A single turn carries every row of the set below to another of its rows. Some are shown first; where does it send the rows asked next?
muvon: -10.0,4.2,20.2,0.6,15.3,-6.4,23.2,-14.8,9.9,-10.8,-5.4,9.8,-3.9,0.2,19.2,-9.9,3.9,5.1,1.2,4.5,-14.9,-1.4,11.0,3.1,-12.6,4.9,-14.3,-9.3
gon: 3.3,19.5,4.3,4.6,4.5,-7.0,20.2,-2.8,3.5,-10.2,-15.1,22.2,-3.3,-10.9,18.3,1.4,-8.3,3.1,7.9,0.7,-22.2,-0.1,-2.4,3.8,-7.8,-5.0,-9.3,-3.3
zufo: 4.6,1.8,15.7,17.0,5.7,-2.0,4.2,-13.0,-1.4,-6.8,1.0,16.9,5.0,-15.5,19.4,9.4,-10.8,-2.1,28.0,-8.9,-13.3,8.7,18.1,-5.1,-17.7,8.4,-0.1,-9.1
nopem: -11.0,3.5,19.6,9.4,9.1,-1.1,-18.9,13.5,-1.3,-2.9,-11.3,11.1,12.5,-25.6,23.1,15.2,8.4,6.3,8.0,5.7,-21.0,7.4,6.4,-11.5,-7.9,7.4,-14.6,4.9
suna: 8.1,17.2,5.9,-11.5,14.4,-9.8,-11.2,-1.2,-14.6,-27.1,-5.7,12.8,0.9,-17.3,5.6,-2.1,-11.8,-7.9,0.8,-1.9,-30.8,-6.1,19.0,0.0,-10.6,4.7,2.2,4.7
Mif: -1.4,-18.9,8.1,-15.2,2.5,-10.0,0.1,-1.5,-17.6,-14.2,4.3,11.5,8.2,-22.0,16.0,-0.7,-0.7,6.1,20.2,-12.8,-41.3,0.8,24.2,-4.2,-2.0,-1.2,-3.2,-6.8
viz: -8.8,-0.4,5.3,-10.2,7.4,0.5,7.6,-1.8,-27.9,-16.5,13.2,3.4,16.2,-15.6,9.7,-8.0,6.1,0.4,-17.5,-9.6,-15.8,2.1,-10.1,-12.2,-6.6,-0.5,-10.9,-2.0
Boz: 1.0,5.6,-5.2,7.9,11.6,0.9,-6.1,-4.4,-4.4,-24.2,8.2,9.8,12.7,-4.8,34.4,5.9,16.3,-18.4,22.9,8.3,-17.5,-6.5,6.3,-16.2,-10.9,-8.7,-2.2,-0.9
Rire: 8.0,-6.1,3.1,-9.5,7.4,-15.1,-4.6,-7.0,-24.8,-12.7,12.5,5.6,8.9,3.2,20.0,-4.1,-8.1,-1.8,-17.2,-15.0,-10.0,4.3,1.3,-6.1,-1.2,9.6,-1.6,-15.9
tozof: -8.0,13.0,10.9,13.2,6.4,-2.9,-10.9,0.3,1.1,-4.1,-3.5,19.8,4.0,-28.6,22.9,7.7,-0.9,-4.2,20.5,-8.5,-12.5,10.8,4.7,-14.8,-14.1,19.9,-8.4,-3.2
zazo: -3.4,-20.0,-9.0,14.7,3.0,-9.4,1.1,-3.3,-1.6,-15.4,-0.8,-1.7,6.4,-4.3,18.5,3.6,2.4,-23.5,20.5,9.6,-16.1,-1.5,0.8,-3.9,-13.0,-3.5,-11.1,-5.1
Kenun: -2.3,-2.3,9.4,0.4,-1.9,-11.4,-2.4,15.1,-30.7,-4.7,-1.5,7.5,9.5,-4.6,44.3,9.9,6.5,-6.9,6.6,8.3,-18.8,3.0,21.7,-9.3,3.4,-3.9,-14.5,-3.5
sos: 0.8,-7.5,24.3,-18.3,30.3,-17.5,-8.0,7.0,-2.9,-6.6,-8.7,8.8,6.2,-21.9,13.9,-5.4,-1.7,0.3,16.7,-1.5,-14.9,-1.5,12.0,-12.8,-2.6,-15.7,-14.8,-12.1
gude: -8.2,-5.6,12.0,4.1,7.1,-13.9,-16.6,7.1,-1.9,-26.0,7.8,-5.3,0.6,-6.8,-4.9,-14.6,7.5,2.8,-5.4,12.9,-18.7,8.6,10.0,0.4,-1.2,5.1,-8.5,-4.1
vinof: 1.9,-0.9,8.0,6.7,20.4,-2.2,-15.1,-0.8,19.3,-7.4,1.4,5.5,6.0,-11.8,14.8,16.1,3.4,-2.0,-13.4,-0.6,-30.6,4.5,8.4,-6.2,10.7,-0.7,-1.7,-3.4
guse: 12.9,-0.2,6.7,0.3,10.7,-10.4,4.1,2.3,-30.9,-9.5,16.3,6.6,9.8,1.4,14.9,-2.7,-3.3,6.7,-14.9,-6.6,-7.4,5.0,-1.5,-7.7,1.7,-12.4,-2.4,-16.4
finim: 2.4,13.2,0.2,7.3,10.1,-14.7,2.0,6.0,15.6,-7.3,0.8,13.9,7.2,-18.9,15.3,14.1,-6.6,1.5,3.7,-4.6,-21.9,1.6,-15.3,-8.2,7.2,-0.7,0.6,-5.5
Nagiz: 4.2,5.8,15.4,11.1,4.6,-5.5,4.3,0.3,-17.8,-17.9,3.4,2.3,6.7,-2.0,16.1,2.1,-10.6,-11.6,-6.2,24.6,-4.3,2.9,20.2,0.3,-4.2,-17.0,3.2,0.4
lonuf: -10.7,-14.6,31.8,12.5,13.7,-6.7,-3.9,10.3,1.3,-4.7,-3.0,2.4,21.0,-14.3,22.5,16.7,5.8,19.8,9.4,11.8,-17.3,-0.8,8.2,-4.4,-10.3,-5.0,-4.4,-0.3
poza: -14.0,-13.7,12.8,-14.5,6.8,-22.0,7.8,5.9,-20.2,-9.3,10.9,6.3,20.7,-15.1,42.1,7.0,1.3,6.5,14.7,-4.3,-20.6,-8.5,11.0,-13.0,-0.9,2.6,2.1,-6.1
Fopa: -9.9,10.7,9.9,-4.0,10.2,-25.1,7.6,-3.5,-7.0,-26.9,13.9,-0.1,11.2,-0.9,19.5,-5.6,-7.5,-3.2,4.6,4.5,-3.5,-6.2,4.9,-8.2,-9.0,15.6,10.9,-10.5
zadi: -14.2,2.6,12.8,0.4,14.7,-9.5,-2.4,6.2,-10.6,-15.0,16.0,8.3,9.6,-38.8,2.9,-3.7,-11.8,-6.2,-4.5,4.2,-5.2,-0.8,-1.3,-9.9,-2.1,-8.7,5.4,3.2
Kiv: -0.3,12.1,14.2,-13.6,28.4,-6.3,-11.3,1.8,-3.0,-20.0,4.8,13.6,13.8,-14.7,30.8,-2.3,14.3,-2.3,20.4,0.4,-16.7,-4.9,11.1,-22.1,-5.1,-10.9,-4.3,-6.4
Fezo: -12.0,-7.5,3.7,6.3,-5.8,-11.9,-6.4,11.8,-17.6,-7.5,11.6,3.0,0.1,-10.2,24.7,-5.6,17.7,-6.6,14.2,-0.1,-15.4,17.2,14.3,-15.8,5.5,9.2,-19.2,-15.5
Tovil: -10.1,-6.5,24.0,8.5,25.2,6.7,8.1,-11.3,11.9,-3.8,4.9,6.1,5.2,-9.2,21.7,7.4,3.4,-4.2,-15.4,7.2,-12.8,-0.4,16.7,-3.7,0.2,-6.7,-5.0,-3.0
nusul: -3.3,-26.7,9.0,0.0,14.9,-19.4,-0.7,3.3,-3.1,-3.4,-9.9,-2.6,2.1,-17.6,6.9,-1.7,-9.8,-13.8,18.7,4.2,-10.7,-0.3,2.2,-3.2,-7.6,-11.6,-18.3,-12.1
Rido: -5.6,-16.0,7.4,3.2,-3.6,-0.3,7.5,1.4,-18.0,-1.1,17.9,12.1,5.7,-33.6,12.8,-1.6,-0.5,-9.8,18.4,-7.3,-16.6,14.4,16.3,-14.3,2.9,-13.0,-8.0,-9.5
lat: 1.0,-14.9,26.3,13.9,10.7,-9.3,7.4,-7.1,3.2,-10.7,1.1,5.9,12.7,-2.7,16.9,10.4,-2.2,15.0,21.8,2.4,-19.6,1.8,19.8,0.3,-17.4,1.9,0.4,-11.9
Leri: 2.7,-3.2,1.9,-14.4,4.9,1.7,0.0,-9.8,-31.0,-12.4,4.5,8.0,11.9,-10.2,17.9,-3.2,-7.0,-11.6,-21.0,-14.9,-16.9,2.9,2.9,-7.3,-6.9,4.6,-7.2,-2.2
Nufo: 5.8,0.8,5.5,-2.3,8.1,-2.9,0.9,6.2,-31.2,-16.4,12.2,3.4,8.2,-2.3,3.5,-8.7,11.1,9.1,-13.7,-5.6,-22.3,4.0,-2.5,-7.7,-4.0,-11.1,-12.6,-8.5

sos moves to Boz
zufo moves to lonuf
gon moves to Tovil
Now find these:
zadi moves to Fopa
Rido moves to poza
guse moves to viz

